In the data rows, zero lies at 7.5, halfway between 7 and 8.
Some points, one per row:
[15  7 15  0  0 11 12  9  0  9  2  3 11 12 10 15  6  4  8  8  6  6 15  7  0  9
  0 14 15  0 15  4]
[ 8  6  9 11  8 10  8 10  7  4 10 11  5  8  7  6  8  9 10  8 12 11 13 10 12 11
  5  4 11  7  6  8]
[ 5  5 10 10 11  8  5 10 11  4 10  7 10  3  7  7 10  8  7 10  5 13  7  9  9  7
  6 12  5  8 12  5]
[ 7  8  4  5 10  6  7 11  8  5  7  7  8  9  4  8  9  7  7  7  9 14  8  7  7 10
  7  7  7  5  9  8]
[10  0  4  4  9  9  4  7 11 10  9  6  4  9  7 10  5  4  6  4 13 12  7 12  9  7
  4  6 12  9  6 10]
[13 15  3 12 12  2 10 15  0  8  7 11  5 10  3  8  4  7  9  8  6  8 10  5  9 13
  7 12 10 10  6  5]
[ 6  6 10  5 10  6  5  7 14  8  9  9 11  6  9  5  1  8  9  7  8  3  9  5  7  9
  9  8 10  8  9 10]
[12  6 10  7  7 11  3  6 11  9 11  8 10 11 10 11  6  6 12  6  8 13 10  8  4  3
  9  2  6  4  8  7]
[ 7  9  2 12  7  5  9  8 13 11  7  8  8  4  6  7  3  6  7  6 11  6  7  9  3  9
  9  4  5  4  4  6]
[ 7 12 11  6  0  5 10 10  0 12  4  4  8  7  9 12  8 12  4  7  4  1 12  5  3  8
  3  9 11  2 10  6]
[ 9 10  9  8  7 12  5  4  9  7 15  7  8  9  2  7  6  8 10  9  9  4  6  4  7  5
 11  3  4 13 12  5]
[ 8  4  5  9 13  8  3  8  7 10 10  8  4  9  6 10  6  2  9  7 12 15 11  8  9 11
  6  7  9 10  2 13]
[10  3 10  4  9  8  5  9  6  5  7  7 10  7 11  6  7  4  5  9 10  9 10  4  9  7
 10 10  8 11  9  7]
[ 9 10  6  9  7  7  8  6 11  5  8 11 11 10  8  5  8 11  7  8  8  6  6  7  7  8
  9  9  6 10  6 10]
[ 9  9 11  9  6  2  5 10 15 10 11  4  8  6  4 12  8  5 10  8  7  9  9 10  4 13
  9  7  7  6  7  7]
[ 6  8  6  6  9  7  8  8  7  7  6  9  8  7  9  7  6 11  8  6  5  7  6  7  9  9
  7  4  4  9  6  8]
[ 6 10  8 10  8  6  6  8  4  6  8  9  8  6  8 10  6  5  8  6  8  8 10  6  2  7
  6 10  8  7  6 10]
[10  9  6 10  4  5  7  6 10  7  6  7 10  7 10  7 10  6  8  9 11  8  3  8  8  6
 10  5  5  7  9  4]
[ 6  3  4 10  3  5  6 15  6 13  3  5  7 11  2 15  1  6  1  7 11 10  8  9  3 15
  8 15  9  5  4 11]
[10  2  8  4 11  9  6  9 11  5 12  6  5  8  7  3  9  4  8  9 14 15  6 10  9 10
  7  8 12 11  5 13]
[ 7 10  9  9 10  5  8  5  7  8  5 10  7  8  5  5  8 10  5  8  6  4  3 10  7  8
  5  8 11 13  7  8]
[ 7  6  8  5  6  9  6  4  9  8 10  9 10  6  6  7  8  9  8  9  8  9  7  8  8  5
 10  5  6  5  7  6]
[ 7 11  8  7 10  7  3  6 10  5  8  8 10 10  7  6  8  7  8  5  8  7  9  3  8  7
 13  6  6  7  9  7]
[ 7 11  6  7  6  6  3  9 12  4  9  4  7  8  6  8  8  7 11  7  5  3  7  6  3  6
 11  6  3  7  8  7]
[ 6 12 11  8  9  8 11  7  5  7  5  9  5  5 12  2  7  8  7  6  5  9  7  8 10  8
  6  9  8  4  9  6]
[ 9  6  8  8 12  8  7  8  4  7  7  8 11  8  5 10  9  6  5  8  9  7 10  8  8  6
  6  5 11  6 10  9]
[ 8  9 11  4  4  9  8  3  7  5 12  8  9 11  6  5 11  7  9  9  7  5 13  9  6  7
  4  1  3  6 14  5]
[ 6 12  9  9  5  6 10 14  5  7  5  6  4  8  6  7  8 12  8 12  7  5  9  9  8  7
  6  7  9  9  8  7]
[ 1 10  8  4  9 11  8  5 12  6  6  6  8  7  3  9  8  6  8  9  9  4 10  9  3  6
 11 10  9  7  8  4]
[ 7  6  2  9  5  5  4  7 11  8  7  6  7  9 10  6  7  7  6  5  7  3  7  9  7  7
  5  7 10  8  9  2]
[ 7  4  4  7 11  9  7  4 15  8  8  8  5  9  8  6  9  7 12  5  8  9  8  8  8  4
  8  4  8  6 11 12]
[ 9  7  8  8  4  2  8  8  8  8 10  9 10  9  8 10  7 11  4  8  7  7 12  8  8  8
  9  5  5 10 10  3]
[13 11  5  9  9  3  5  6  8  9  6  9  9 10  5  7  7  9 10  9  9 10  4  9  8  8
  3  8 12  7 10  9]
[ 0 10  6  7  5  5  9  9  5  9  6  6  8  3  8  7  7  8  7  4  7 10  9  9  3  7
  6  7  6  5  3  7]
[ 4  1 10 10  7 10 10  2  4  6  3  4  8  6 10  7 13  4  7  5  8  7  3 12  5  4
  6 13  5  8 10  4]
Here are 16 more points, each followed by its number:
[ 5 12  7 12  9 10  5  9  8  6  9 10 11  8  5  5  5 11 11  9  8  2  7  3 13  9
 13 14  7 10  4  7] 0
[11  7  7  9 13  8  6  8  8  4 10  6 10  2 10  4  5  6  5 10 10  6  8  7  7  8
  6  8  6 11  8 10] 1
[ 7  8  7  7  8  8  6  5  7  8  8  7  5  8  7  6  8 10  5  8  7 11  7  9 10 10
  6 10 10  7  8  9] 2
[ 8  9  6  8  9  9  9  8  9  9  6  9  6  6  9  8  4  9  5  5  9  9 10  8  9  7
 12  8  8  9  9 11] 3
[14  0  8  5 11  8  4  4  7  6  8  6 10 11  6  7  9  6  5  7 15 12  7 10  9  7
  7  5 11  7  5 12] 4
[ 6 10  8  7 11  7  9  4  5  8  7  8 10  8  7  7  6  5  8  5  8  7 10  8 12  8
  9  9  6 11  5 10] 5
[10  4  6  9 11  6  9  7 12  7  9  5  5  6  7  5  7  5  8  4 10  9  4  8  7  7
  9  6  6  7  6  3] 6
[ 6  6 12  6  8  5  3  9  9 11  5  8  6 11  7  8  5  8 10  7 12  7 11  9 11  9
 12  8  5  9  8  7] 7
[ 4 10 10  8  9  6  6  9 11  5  8  9 11  6  9  5  7  9  7  7  5  6  4  6  5  8
 11  9  9  5  9 10] 8
[ 7 10  6  8  9  8 12  7 11  9 11  8  8  7  6  7  5  7 11  6  9  8  9 10  9 11
  5  9 13  9  6 11] 9
[10  2  9 10  7  9 12  8  9  4  9  4  9  7  7  6  7  9  9  9  8 10 10  8  8  7
 11 10  1 10 10  6] 10
[ 1  8  5  6  8 14  9  1  2  4  9  8  3 10  9  1 15  4  4  9  6  1  5  8 11  3
  1  6  6 10  6  6] 11
[ 9  7 10  9  7 11  6  8  7  8  6  5  7  8  8  9  7  6  5  6 11  5  7 11  6  5
  7 12  9 12 11  8] 12
[ 5 10  9 11  8  7  6  7  5  7  6  9  8  5  6 11 11  5  7  8 11  6  8  6 12  8
  9 10  9  7  9  6] 13
[ 7  6  9  6  7  9  5  9 12  6 10  9  4  8  7  9 10 10 15  7  8 12  7  7 11  8
 11  8 11  7 11  9] 14
[ 9  6  4  5  6  6  6  7  7 10  7  6  5  5 12  8  6 10  9  7 10 10  4  7 10 13
  5 11  9 10  7  8] 15
Which of these numbered points is nearest to each point below, looking only along the 7 directions in which the first points spread most? Its number follows each.
[ 5  7  7  7 10  8  9  9  8  6  6 10 13  9  9  9  9  8  5  9 10 10  7  8 13  3
  2  3  9  6  7  8] > 2
[ 4  6  8  5  8  6  5 10 14  6  9  7  9  8  9  9  5  8  9  8  5  8  8  1  4  7
 11  5 10  7  6  9] > 7
[ 6  7  6  7 11 12 13  1  1  4  6 11  5  9 14  0 15  5  5  9  6  6  2  7 12  3
  0  3  5 13  7  4] > 11
[11  6  5  9  6  6  5  8  2  9  4  4  2  7  6  9  5 10  5  6  9  9 11  5  5  9
  6 12 12  4  3  8] > 15
[ 6  7 11  5 11 12  8  5 11  6  8  6 10 10  8  6  6  6  8  9  2  6 10 10  8  7
 10  7  7  6  7  6] > 10
[12  4 10  2  7  8  9  9 13  7  6  4 10 10 12  8  9 10 10  6  9  9 10  6  6  5
  8  4 11  8 10  8] > 14
[ 8 10  7  7  2  7 10  7  4  5  5  6  7  5 11  8  7  9  6 12  3  5  7  7  7 11
  1 10  4  7  9  5] > 13
[ 7  8 10 11  9  7  8 11 11  6  9 11  2  6  6  5  9 10  8  6 10  7  5  8  9  6
  8  8  9  8 10  7] > 5
[ 6 10  7  3  9 12 12  4  0  3  4  9 11  9 10  3 14  6  0  9  9  0  3 13  8  7
  1  4  9 10  7 10] > 11
[ 7  9  3  5 15  3  7  9  4  6  9 10  4  9  4  5 11  5  4 11 10  2  8  8 15  5
  8  5  7 13  7 14] > 1
[ 9  9  9 13 14  2  3  9 13  4  8 10 11  7  1  5  6  9  8 10  4  7  7  4  6  6
 13  6  4  7  8  9] > 0
[ 6 13  9  8 11  5  7 11  7  9  4  8  7 10  5  8  6 11  2 11  6  0 10  7 10 10
  9  8  5 12  9  9] > 0
[ 9 11  6  9  7  8  5  9  4  9  7  6  7  4  3  7  2 13  5  8  5  6  9  9  7 10
  9 11  7  5  8  8] > 13
[ 6  5 11  1 10 10 10  0  5  1  8 10  6  7 13  3 15  8  6 11  4  3  1  6 12  4
  1  1  2 12  7 10] > 11
[ 6  6 10  7  9  6  9  9 11  8  7  8  8  8  2  8  3  6  6  7  6 10 10  9  9  8
 13  9  6  9 11  8] > 7
[ 6 11  4  5 11  6  4  9  5  7 10  7 11 10 10 10  8  4 10 12  9  9 10  8  8  5
  5  1  7  5  9  7] > 14
[ 7 11  2 10 14  8  6 12 11  9  7 10  5  8  7  3  7  4  2  6  9  4  7  3 15 13
 11  6 10 14  5 15] > 1
[ 3  6  8 10  7  7  6  4 10  8  9 11  7 10  9  7  7  7  4  6 11  7  7  6  8  7
  7  5  6  4  8 10] > 6
[10  7  9  5  3  8  7  9  5  4  8  7  7  9  4  9  8  4  5  7 11  2  7  9  5  9
  8  4  6  6  8  6] > 7
[ 7 12  7  9 11 14 12  0 15  5  8  6 10  7  8  0 13 12  5  9  5  2 10  8  8  3
  5  6  6  9 12  4] > 11
[10  6  5  8 10  7  7  7  6  6  9 12  5  9  8  9  5  9  5  5  8  6  6  6 10 12
  6  3  8  6  8  9] > 9
[11  9  3 13 10  5  8 13  9  8 11 11  3  6  5  8  0 13 15  6  9 11 14  4  7 12
  9 10  7  8  5  8] > 9
[ 8  9 11 10 13  9  6 10  9  5 12  9  7  9  1  8  4  5  7  6 10  6 11 10 12  8
  9  7  8 11  8  9] > 1
[10  2  5  6  9  8  4  7  9  6 11  7  5  8  2  8  9  5  4  9 12 13  1  9 13  8
  6  5 12 10  5  9] > 4
[ 6  7  6  9  1  9 10 11  5 15  4  5  8  6  3 15  5  8  3  9  7  9  2  8  9 11
  7 14 13  9  4  6] > 15
[ 4  6  6  7  9  6  7  4 10  7 11  5 11  6  9  9  9  4 11  7 10  9  5  6  8  6
  8  9  8  8 10  6] > 10
[ 9 10  9  9 10  7  6  6  6  6 10  6  9  6  7  4 10  9  6  9 11  9  8  6  6  8
  7  3  9  9  7  7] > 5
[ 5  9  8  7  9  3  8  7  9 10  7 11  6  6  7 10  6 12  9  6 10  9  5  8  7  8
 11  7 11  6  6  9] > 3
[13 15  3  8  9  3  9 14  0  7 11  9  3 13  3  4  6  8  7  8  7 13 14  4  9 12
  7 12  7  6  7  9] > 9
[ 3  8  9 12 11  9  8  8  7  5  5  6  7  6  7  8 11 10  7  6  2  4  8  5  7  9
  8 12  6  6 12 11] > 13
[ 4  5 12  5  4  8  8  6  6  8  0  5  9  6  7 14  8  5  0 11  4  0  5 13  4 10
  8 15  6  9  7  6] > 12
[ 9  6  3 10  6  8  8  8  6  3  9  8  6  9  6  3  8  6  6  5  6  7  8  6  8  3
  7  7  8  8  8 10] > 5
[ 7  8  6  6  8 11 10  6  1  6  5  7  4  8 10  7 13  7  3 10 10  2  4  8  9  8
  0  3  4 10 13  6] > 11
[ 7  6  5  9  7  7  8 13  6  8  8  8  4  6  8  6  3  7  5  9  6  9  9  5  8  9
  9  4  9  4  6 11] > 9
[ 8  4  9  7  8  6  9  8 10 12 12  5  9  9 10  7  7  4  4  8  7  7  6  9  6 10
  9  4  8  5  9  7] > 7
[ 9  5  7 10 11  6  5  8  7  7  8  7  6  8  7  6 11  8  5  6  6 10  7  5 10 10
  8  7  8  9  7 12] > 5
[ 8  1  5  4  6  9  3  9 11 10 10  4  8  7  9 10  8  9  8  5  8 10 10  8  7 12
 10  9  9  6  6  6] > 7
[ 9  9  8  8  9 10  7  8 10  7 10  7  9  9  5  9  5  9 13  9  5 10 11  4  4  7
 12  8  6  7 11  5] > 7
[ 8  9 12  5  0 10  7  7  4 10  0  5 12  5  5 13  7  5  0  9  4  0  9 13  2  6
  7 13  9  7 10  4] > 12
[12  6 12 10  0 10 10  8  4 11 10  4 13  8  6  9  8  8  6  7 12  7 12  8  3  6
  4 11  7  4 12  4] > 12
[14  5  6  8 10  8  8  8  9  6  9  5  3  8  9  7 12  4  8  7 11 15  6  9 12  5
  7  4  6 10  1 12] > 4
[ 3  3  7  8  8  5  9  9 10 11  7 10  8  9 11 10  9  8  6  6  8  7  7  7  7  7
 14 13  3  8  7  8] > 8
[ 7  8  6  9  4  6  8  9  3  8  3  4  7  6  5 10  6  5  8  8  6 11  5 10  4  8
  4 14  7  7  5  8] > 15
[ 9  7  4  9 11 11  7  7  6  9  7  7  6  8 10  7  5  7  7  7  4  7  7  3  6  6
  2 10  7  9  6  9] > 2
